cols: C S R L K Z M
K401: [-5.96  1.97  2.44 -0.05 -4.05  2.23  1.45]
K998: [ 1.30 -8.08 -1.03 -0.78  0.58 -6.29 -3.00]
K782: [ 3.86 -0.62  3.01  3.11 -6.99 -1.87  4.46]
K91: [ 0.81  0.81  6.24 -3.00  0.81  4.40  0.81]
K739: [-3.08  6.19 -0.01 -1.28  6.19  6.19 -0.01]
K775: [-3.53  3.06 -0.67 -1.64  7.71  3.63 -3.42]
K923: [-3.44  4.23 -7.95 -1.02 -0.65 -2.59  2.12]
K105: [ 3.66  1.30 -6.34  4.15 -3.92 -5.30 -1.03]
K917: [-5.96  1.97  2.43 -0.05 -4.05  2.23 -6.26]
K62: [ 6.92 -2.39 -5.67  1.45  3.72 -4.08 -0.67]
K610: [-1.99 -4.12  0.82  0.00  8.55 -0.74 -3.31]
col: [ 6.19  7.71 -0.65 -3.92 -4.05]	K
Table of tags by key:
[-0.66] -> K524
[-3.52] -> K301
[-6.34] -> K866
[-0.67] -> K808
[2.44] -> K298
[-3.53] -> K284
join K775 3: 	K808
tail: [ 2.44 -0.05]	[-4.05  2.23  1.45]
howmany K91: [0.81]	4
col: [-3.00  4.46  0.81 -0.01 -3.42  2.12 -1.03 -6.26 -0.67 -3.31]	M
col: [-6.29 -1.87  4.40  6.19  3.63 -2.59 -5.30]	Z
howmany K739: [-0.02]	0

cols: W B U N A G J
K528: [ 3.37  2.81  1.90  2.35  5.57 -6.11  3.20]
K840: [-2.86 -1.49  6.05  4.80 -4.92 -3.71  2.15]
K628: [ 3.34 -2.19  1.01 -6.85  4.58  5.19 -5.18]
K198: [ 2.76 -5.03 -5.96  6.70 -3.65  0.98  5.81]
K175: [ 1.91 -3.29  5.31 -5.33  1.15 -6.38 -3.49]
K137: [ 4.89 -0.20  1.01 -6.84  4.58  2.06  0.33]
K958: [ 4.89 -0.20  1.01 -6.84  4.58  3.55  0.33]
K634: [ 3.34 -2.19  6.33  6.70  6.66  1.08  4.79]
col: [-3.49  0.33]	J
tail: [-5.96  6.70]	[-3.65  0.98  5.81]
key -> tag
[-6.38] -> K820
[-3.49] -> K566
[-3.48] -> K562
[-6.39] -> K368
[1.92] -> K559
[0.33] -> K945
[1.91] -> K651
join K175 7: 	K566
col: [ 6.70 -5.33 -6.84 -6.84]	N
tail: [6.33 6.70]	[6.66 1.08 4.79]

cols: D E Q P H T
K513: [ 1.32 -0.70 -0.01  0.06 -0.09  0.00]
K836: [ 0.22  0.22 -0.11  0.22  0.13 -0.14]
K398: [ 0.14 -0.42 -0.42 -0.42  0.14 -0.42]
K124: [ 4.97 -5.42 -0.21  0.26  0.42 -0.04]
K113: [ 0.76 -0.70  0.00 -0.19  0.21 -0.62]
howmany K398: [0.14]	2
Table of tags by key:
[-0.42] -> K570
[0.26] -> K195
[0.06] -> K575
[-0.04] -> K712
[0.25] -> K261
[0.23] -> K850
[0.22] -> K584
join K124 4: 	K195
next: [-0.70  0.00]	[-0.19  0.21 -0.62]
which: [ 0.14 -0.42 -0.42 -0.42  0.14 -0.42]	K398
howmany K836: [0.22]	3
tail: [-0.70 -0.01]	[ 0.06 -0.09  0.00]

cols: rap noro suvu vonek Lafa
K961: [ 2.55  0.62  1.60 -6.24  0.62]
K429: [-1.99  3.35 -0.29  1.23  0.59]
K305: [-1.21  4.69 -0.17 -1.78  1.28]
K829: [2.99 0.76 2.74 2.54 6.35]
Table of tags by key:
[1.28] -> K299
[6.35] -> K830
[0.59] -> K550
[3.35] -> K548
[0.58] -> K39
join K429 5: 	K550
col: [ 1.60 -0.29 -0.17]	suvu
howmany K961: [2.55]	1
which: [-1.21  4.69 -0.17 -1.78  1.28]	K305
col: [-1.21  2.99]	rap

cols: F Y X V
K784: [ 3.71 -3.88 -5.41  2.67]
K680: [ 0.82 -0.58 -7.97 -0.15]
K238: [ 4.93 -1.94 -2.93  3.12]
K436: [ 0.11 -1.58  4.70 -6.34]
K978: [ 6.32 -2.65  4.14 -0.88]
K889: [ 4.94 -1.94  5.16 -3.13]
K337: [ 2.75 -1.57  5.32 -5.13]
K152: [ 6.80 -3.50  2.22  1.23]
K546: [ 2.15 -2.55 -7.19  1.45]
K433: [ 6.37 -4.18 -0.24  2.62]
tags:
[-7.97] -> K372
[2.14] -> K494
[-7.19] -> K222
[2.15] -> K875
[-7.20] -> K324
[-2.55] -> K643
join K546 3: 	K222
col: [-5.41 -7.97 -2.93  4.70  4.14]	X
tail: [ 4.94 -1.94]	[ 5.16 -3.13]
which: [ 0.82 -0.58 -7.97 -0.15]	K680
which: [ 6.37 -4.18 -0.24  2.62]	K433
col: [-3.88 -0.58 -1.94 -1.58 -2.65]	Y
col: [-6.34 -0.88 -3.13 -5.13  1.23  1.45  2.62]	V

cols: rutu rozur bab dineg pipu Sil Dori
K439: [ 0.48 -3.40 -1.96 -2.03  4.35  3.02 -0.31]
K814: [ 5.47 -0.23 -2.95 -7.57  1.43 -1.03  2.50]
K378: [ 3.54 -1.63 -1.95 -2.03  4.35  3.02  5.30]
K492: [-2.25 -6.40 -0.32  2.90  5.61 -1.79  2.23]
K400: [ 2.51 -2.88  1.35  1.54 -2.83  4.60  2.53]
K415: [-5.42 -3.40 -1.96 -2.03  4.34 -5.70 -1.97]
K704: [ 4.11  0.31 -2.51  1.55  5.87 -3.70 -0.03]
K510: [-6.40 -0.32 -2.25  2.88 -2.29  2.85  5.89]
K799: [ 4.11  0.30 -6.72 -2.00  1.30 -3.45  0.12]
K67: [-3.15  2.73  3.88 -3.53 -3.21 -0.28 -7.15]
K930: [-5.17  0.14  0.95 -1.73 -2.55 -2.42 -4.28]
next: [-3.15  2.73]	[ 3.88 -3.53 -3.21]
tail: [-6.72 -2.00  1.30]	[-3.45  0.12]
tail: [-3.40 -1.96 -2.03  4.34]	[-5.70 -1.97]
tail: [-1.96 -2.03  4.35  3.02]	[-0.31]
next: [-2.25 -6.40 -0.32]	[ 2.90  5.61 -1.79]
tail: [4.11 0.30]	[-6.72 -2.00  1.30 -3.45  0.12]

cols: teni Kena Gasol zadi
K176: [-3.30  2.91 -1.38 -1.79]
K525: [-2.42  1.86 -2.07 -1.75]
K919: [-4.29 -2.62 -3.61 -3.45]
K36: [-4.64 -0.47 -3.91 -3.91]
K330: [-6.90 -1.01 -2.50 -4.09]
K781: [-4.30 -2.62 -0.48 -3.45]
K742: [-6.50 -0.66 -4.55 -3.28]
K595: [-5.34 -0.28 -3.17 -2.35]
tail: [-1.01 -2.50]	[-4.09]
howmany K36: [-0.48]	0

cols: detag zit giz Fofa zanar pum mefi Tis Gukeb
K237: [-3.23 -1.68 -3.23 -6.14  0.40 -6.36 -1.32 -7.80  0.14]
K605: [-0.85 -1.69 -3.23 -3.28 -0.82 -0.91 -0.84 -1.82 -0.78]
K269: [-6.23  5.85  0.40  0.43 -6.14 -6.36  7.01  6.41 -6.00]
tail: [-3.28 -0.82 -0.91 -0.84]	[-1.82 -0.78]
tail: [-1.69 -3.23]	[-3.28 -0.82 -0.91 -0.84 -1.82 -0.78]
next: [ 5.85  0.40  0.43 -6.14 -6.36]	[ 7.01  6.41 -6.00]
col: [-3.23  0.40]	giz
col: [-0.84  7.01]	mefi
next: [-1.68 -3.23 -6.14  0.40 -6.36]	[-1.32 -7.80  0.14]
next: [-3.23 -3.28 -0.82]	[-0.91 -0.84 -1.82]

cols: Boda Kilu lusa zezi
K632: [ 3.28  0.54 -0.68  2.97]
K209: [ 3.28  0.38 -0.68  3.29]
K201: [ 4.65 -4.84 -0.11  0.80]
K870: [ 2.17 -6.38 -1.79  0.57]
howmany K209: [3.28]	1
tags:
[-0.68] -> K666
[0.38] -> K697
[0.37] -> K471
[0.39] -> K692
[-6.39] -> K478
[-6.38] -> K355
join K209 2: 	K697

cols: kada von sudo goze rik dagig gebep tuk
K367: [ 5.44 -5.95 -5.69  4.94 -2.96 -6.07 -5.93 -6.10]
K843: [-4.71  5.41  5.41 -4.37  5.49  5.65  5.75  5.75]
K334: [5.05 4.83 4.59 4.88 7.61 4.94 4.79 5.01]
K122: [ 4.43  3.62  3.53  4.55 -4.99  3.67  3.68  3.78]
K466: [ 3.56 -1.92 -1.70  3.31  8.20 -2.05 -1.95 -1.88]
K671: [-5.91 -3.15 -3.15 -5.76  3.69 -3.38 -3.25 -3.46]
K329: [ 4.98  4.98  4.88 -4.78  5.57  5.04  4.76  4.98]
Table of tags by key:
[5.40] -> K444
[-5.70] -> K899
[-5.69] -> K435
[5.41] -> K283
[5.75] -> K658
[-3.15] -> K864
[-4.37] -> K332
join K843 3: 	K283
next: [-1.70  3.31  8.20]	[-2.05 -1.95 -1.88]
col: [ 4.94 -4.37  4.88]	goze
col: [-5.93  5.75  4.79  3.68 -1.95]	gebep
col: [4.43 3.56]	kada
howmany K329: [4.98]	3

cols: sume Gal Gakip zuben vit biza Pag fumu nono
K144: [ 3.33 -2.59  1.33 -1.64 -0.51 -2.55 -0.69  3.34 -6.03]
K316: [ 2.18 -0.01 -2.00 -2.54 -3.11 -0.39 -5.92 -2.99  0.76]
K648: [-7.18 -2.88 -0.05 -1.17 -0.36 -0.34 -2.92  2.05 -0.98]
K641: [ 2.21 -2.84  0.07  2.58 -5.00  1.39 -4.24 -0.84  1.71]
K243: [ 2.62 -7.22 -1.96 -2.72 -0.30  0.55  2.60  1.30 -0.12]
K125: [ 1.97 -5.03  3.16  2.76 -4.07  3.15 -2.19 -0.94  1.67]
K646: [ 2.18 -0.01 -2.00 -2.54 -3.11 -0.39 -4.79 -2.99  0.76]
K61: [ 3.08 -2.40  1.21 -1.15 -0.21 -1.87 -1.09  3.14 -6.67]
K684: [ 0.80 -2.09 -0.38  1.86  3.69  1.19 -3.74  0.84 -6.40]
K541: [ 3.07 -2.40  1.21 -1.15 -0.21 -0.18 -6.13 -2.03  1.11]
tags:
[3.14] -> K264
[3.15] -> K545
[-1.16] -> K239
[2.05] -> K681
[-1.15] -> K327
[3.13] -> K242
join K61 8: 	K264
tail: [ 3.08 -2.40  1.21 -1.15 -0.21]	[-1.87 -1.09  3.14 -6.67]
which: [ 1.97 -5.03  3.16  2.76 -4.07  3.15 -2.19 -0.94  1.67]	K125
which: [ 3.08 -2.40  1.21 -1.15 -0.21 -1.87 -1.09  3.14 -6.67]	K61
which: [ 2.18 -0.01 -2.00 -2.54 -3.11 -0.39 -5.92 -2.99  0.76]	K316
which: [ 0.80 -2.09 -0.38  1.86  3.69  1.19 -3.74  0.84 -6.40]	K684

cols: guv Tezu figu Lup
K878: [-1.26  5.47 -5.48 -1.73]
K823: [-1.87  5.91 -2.55 -1.90]
K551: [-0.43  3.86 -7.07 -1.73]
K474: [-1.65  6.00 -2.55  3.96]
K468: [-1.87  5.91 -3.53 -1.73]
K75: [-2.17  5.91 -0.52 -1.96]
K360: [-3.76  5.91 -0.86  3.01]
which: [-2.17  5.91 -0.52 -1.96]	K75
howmany K468: [-1.87]	1

cols: tebe Sinim gek Pogas virig Doru Zazo gobu tenem
K993: [ 0.72 -1.62 -2.81 -0.68  0.90  1.34 -0.85  1.61 -0.28]
K819: [-0.48  1.34 -1.33 -0.84 -0.96 -1.26  3.93  1.73  0.24]
K696: [-0.10  1.18  2.48  2.58  6.91  1.12 -0.22  1.50 -0.25]
K396: [-0.15 -4.45  6.93  3.18  0.05  0.32 -7.44  3.18 -1.35]
K853: [-0.45  0.86 -0.60  0.23  1.02 -0.53  3.08  2.02  1.00]
tail: [ 1.34 -0.85]	[ 1.61 -0.28]
key -> tag
[1.19] -> K257
[2.02] -> K212
[0.85] -> K443
[2.01] -> K174
[-1.61] -> K947
[0.86] -> K888
[1.18] -> K309
[-1.62] -> K86
join K853 2: 	K888
which: [-0.15 -4.45  6.93  3.18  0.05  0.32 -7.44  3.18 -1.35]	K396
col: [-0.25 -1.35  1.00]	tenem

cols: levu tido dovad datug zuge nubi
K58: [-0.52 -2.21 -1.78  3.67  0.05 -2.56]
K793: [-2.69  1.47 -2.51 -1.38 -4.92 -2.74]
K495: [-1.90  0.60 -3.00 -0.20 -1.10  0.60]
K502: [ 0.43 -0.55 -1.11  4.04 -0.26 -0.99]
K18: [-4.20  1.57 -4.20  1.57  1.57 -4.20]
K347: [ 0.32  0.62 -1.52  1.58 -0.20  0.11]
key -> tag
[0.61] -> K906
[1.46] -> K879
[-2.21] -> K688
[-2.74] -> K832
[1.48] -> K861
[1.47] -> K717
[0.62] -> K224
join K793 2: 	K717
howmany K18: [-4.20]	3
howmany K495: [-1.10]	1
col: [-0.20  4.04]	datug
col: [-4.92 -1.10 -0.26  1.57]	zuge
next: [-0.55 -1.11]	[ 4.04 -0.26 -0.99]

